Small tables with named rows and columns. After each table, cells are looked up by row and column.

bozu:
	puvi	mal	mep
zef	-1.236	6.742	6.240
kikiba	7.520	-5.255	-6.943
zin	0.594	-7.749	-5.717
miredud	-6.336	-1.243	-0.732
zit	-9.307	1.798	8.550

What is the mep of kikiba in bozu?
-6.943
What is the mep of miredud in bozu?
-0.732
What is the puvi of kikiba in bozu?
7.520
What is the puvi of zit in bozu?
-9.307
What is the mep of zit in bozu?
8.550
What is the mal of miredud in bozu?
-1.243
What is the puvi of zef in bozu?
-1.236

lan:
,nemugum,rel,lafe,rigoti,rig,nifuru,pev,kavu
dak,35191,29353,33730,35397,40029,71129,-18383,15686
fidu,12598,-36974,28484,20896,17694,1523,23170,2895
mun,-30158,-75562,-43466,-62015,-61192,-55786,43993,-32324

What is the kavu of dak in lan?
15686
What is the pev of mun in lan?
43993
What is the kavu of fidu in lan?
2895
What is the nemugum of mun in lan?
-30158
What is the rel of fidu in lan?
-36974
What is the rigoti of mun in lan?
-62015
What is the rigoti of dak in lan?
35397
What is the nemugum of fidu in lan?
12598
What is the nifuru of mun in lan?
-55786
What is the nifuru of fidu in lan?
1523
What is the rel of mun in lan?
-75562

tol:
|  | kebolo | rumosu | tikir |
|---|---|---|---|
| dos | 168 | 175 | 173 |
| vel | 216 | 220 | 205 |
| lizegad | 193 | 236 | 246 |
| kot | 230 | 237 | 208 |
| geda | 151 | 201 | 252 |
| zevo | 213 | 218 | 226 |
| kor | 49 | 110 | 189 |

kebolo of dos is 168
rumosu of kor is 110
kebolo of kot is 230
kebolo of vel is 216
rumosu of vel is 220
rumosu of kot is 237
tikir of geda is 252
rumosu of dos is 175
kebolo of kor is 49
tikir of zevo is 226
Row with the largest kebolo: kot

kerusiz:
         feg  dumoni  sunosat  makemu  per
zam      155     125      149     147  210
fefuv    194     193       38     191  168
puv      164     187      111     173  100
pil      139     168      121     150   68
pedum    141     166      101     149   79
dig      166     151      103     161  184
fip      170     203       37     179   76
laviva    91      74      206      89  144
fidopas  124     104      231     124  172
zepu     149     191       39     160   47

pedum, dumoni: 166
fidopas, sunosat: 231
zepu, sunosat: 39
zam, sunosat: 149
fefuv, per: 168
laviva, sunosat: 206
pil, feg: 139
fip, feg: 170
puv, sunosat: 111
puv, dumoni: 187
pedum, per: 79
zam, feg: 155
dig, sunosat: 103
puv, feg: 164
puv, makemu: 173
fefuv, dumoni: 193
laviva, feg: 91
zam, dumoni: 125
fidopas, makemu: 124

met
           nog  movedef  sekefu    tate   sekis  rapali    nebu   ruvom
zogu    -15650    19545  -29285   16267  -74865   21809   35258   19182
lod     -14315     1370    9225  -48421  -21901  -38751   14533   17630
galuda   80476    28533  -30116  -44217    4388   40736  -33033  -33287
kos     -11066    11210   13455    6238   -6957   12601    3097  -20489
zev     -36842    -9755  -12331   68743    -212   12136  -13542   38677
diz     -11644    -9992  -21095  -35732   10268  -18922   -1837  -16482
tese       318   -10484    5321    8852   -6081  -10243    5951    2649
viso    -12749    -7133    6939   14716     -57    3478   33733    4828
guraz   -19127    44234  -14885   -6426  -32470   -3139   -7308    8854

guraz, tate -> -6426
viso, movedef -> -7133
zev, nebu -> -13542
diz, movedef -> -9992
tese, ruvom -> 2649
zev, rapali -> 12136
galuda, rapali -> 40736
viso, rapali -> 3478

sedod
|  | rezesid | narudar |
|---|---|---|
| tur | 736 | 117 |
| niku | -561 | -570 |
| pideb | -124 | 206 |
| zarus | -82 | 597 |

tur, rezesid => 736
zarus, rezesid => -82
pideb, narudar => 206
zarus, narudar => 597
niku, rezesid => -561
pideb, rezesid => -124
tur, narudar => 117
Row with the largest rezesid: tur

luta.csv
,lol,zaz,fite,ton,rumub
fatub,0.66,0.65,0.60,0.55,0.50
fediz,0.51,0.65,0.51,0.43,0.48
filet,0.55,0.72,0.54,0.33,0.54
dek,0.53,0.16,0.48,0.79,0.61
dazum,0.46,0.52,0.51,0.50,0.52
dof,0.38,0.83,0.54,0.23,0.44
demu,0.58,0.71,0.55,0.33,0.58

What is the lol of dazum in luta?
0.46
What is the fite of demu in luta?
0.55
What is the ton of fediz in luta?
0.43
What is the rumub of dek in luta?
0.61
What is the fite of dof in luta?
0.54
What is the fite of fatub in luta?
0.60
What is the ton of dof in luta?
0.23
What is the lol of fediz in luta?
0.51
What is the zaz of dazum in luta?
0.52
What is the zaz of demu in luta?
0.71
What is the ton of dek in luta?
0.79
What is the fite of filet in luta?
0.54
What is the fite of dek in luta?
0.48
What is the ton of dazum in luta?
0.50
What is the ton of filet in luta?
0.33
What is the lol of fatub in luta?
0.66
What is the ton of fatub in luta?
0.55
What is the lol of demu in luta?
0.58

fur:
,som,rerumi,bimu,lefidig,kan,teda,bazigud,rak,kodu
galig,-792,7385,3303,3030,1020,2667,-1886,3525,-328
sebufa,2074,621,-2498,2591,1245,-1742,1299,1191,-568
lini,3686,-4898,1495,958,1327,-2632,-3856,319,377
sed,1297,1038,-737,-529,-2388,2813,-2335,205,1261
pibiru,2893,-3911,200,290,-1633,2635,1262,561,2683
nali,-2618,3074,2331,319,1026,3101,1842,288,4209
vetete,4205,-1113,-3170,1384,3663,-4853,-2881,2482,4153
gagekit,3265,2106,5350,-242,910,4328,-929,-4786,-6363
tasu,-636,-2245,-226,1678,-8784,-1268,-1278,319,807

som of tasu = -636
bimu of nali = 2331
bazigud of gagekit = -929
kodu of lini = 377
rak of sed = 205
kan of pibiru = -1633
som of sebufa = 2074
rerumi of lini = -4898
rak of sebufa = 1191
bimu of lini = 1495
teda of pibiru = 2635
kodu of gagekit = -6363
rak of pibiru = 561
rerumi of tasu = -2245
teda of sebufa = -1742
Which row has the largest kan? vetete

repure:
        zab  kolot   ret
zekab   0.5    0.0  -0.3
sas     0.0    0.2   0.1
figu   -0.4    0.2   0.6
kip    -0.2   -0.8   0.5
ruv     0.1   -0.1   0.0

ruv, kolot => -0.1
zekab, zab => 0.5
sas, kolot => 0.2
kip, zab => -0.2
sas, zab => 0.0
kip, ret => 0.5
figu, ret => 0.6
figu, zab => -0.4
zekab, ret => -0.3
figu, kolot => 0.2
zekab, kolot => 0.0
ruv, zab => 0.1
kip, kolot => -0.8
sas, ret => 0.1
ruv, ret => 0.0

Table paf
cols = kamut, zom, nezi, nid
taf: [5, 78, 80, 11]
pud: [53, 80, 68, 219]
gibu: [220, 80, 73, 215]

What is the nid of pud in paf? 219
What is the nezi of gibu in paf? 73
What is the nid of gibu in paf? 215
What is the zom of gibu in paf? 80
What is the nezi of taf in paf? 80
What is the nezi of pud in paf? 68
What is the kamut of pud in paf? 53
What is the kamut of taf in paf? 5
What is the nid of taf in paf? 11
What is the kamut of gibu in paf? 220
What is the zom of pud in paf? 80
What is the zom of taf in paf? 78
Which row has the largest nid? pud

tal =
|  | kudo | somilut | nev | das | betelar | dosupa | fituzes | bemiv | sanud | batu |
|---|---|---|---|---|---|---|---|---|---|---|
| zaten | 1.948 | 4.220 | 6.284 | 5.422 | 5.419 | 3.888 | 3.747 | 8.110 | 7.058 | 3.236 |
| dil | 3.382 | 7.667 | 5.054 | 4.751 | 3.998 | 6.729 | 6.427 | 5.400 | 7.281 | 6.926 |
| dabip | 4.725 | 2.790 | 6.470 | 5.226 | 4.051 | 8.429 | 5.124 | 4.514 | 3.219 | 7.673 |
| mimeg | 8.941 | 7.707 | 1.781 | 5.520 | 3.778 | 3.655 | 4.705 | 4.991 | 2.579 | 4.134 |
| rog | 4.641 | 5.522 | 6.206 | 3.346 | 6.881 | 8.860 | 7.208 | 4.372 | 5.316 | 5.749 |
| kif | 1.925 | 0.663 | 6.821 | 4.775 | 4.335 | 2.313 | 3.911 | 3.869 | 3.562 | 3.014 |
| ras | 9.127 | 6.674 | 3.477 | 4.237 | 6.405 | 6.601 | 6.222 | 4.738 | 1.867 | 3.645 |
| laz | 4.751 | 3.102 | 4.884 | 5.760 | 4.944 | 7.376 | 1.984 | 7.013 | 6.630 | 7.642 |
| dum | 5.655 | 5.739 | 3.483 | 4.304 | 4.016 | 3.889 | 5.294 | 2.745 | 4.271 | 5.071 |

laz, nev: 4.884
mimeg, fituzes: 4.705
ras, bemiv: 4.738
zaten, nev: 6.284
rog, batu: 5.749
kif, nev: 6.821
dil, kudo: 3.382
mimeg, dosupa: 3.655
ras, somilut: 6.674
ras, kudo: 9.127
laz, batu: 7.642
dum, dosupa: 3.889
laz, somilut: 3.102
ras, nev: 3.477
Which row has the largest das? laz

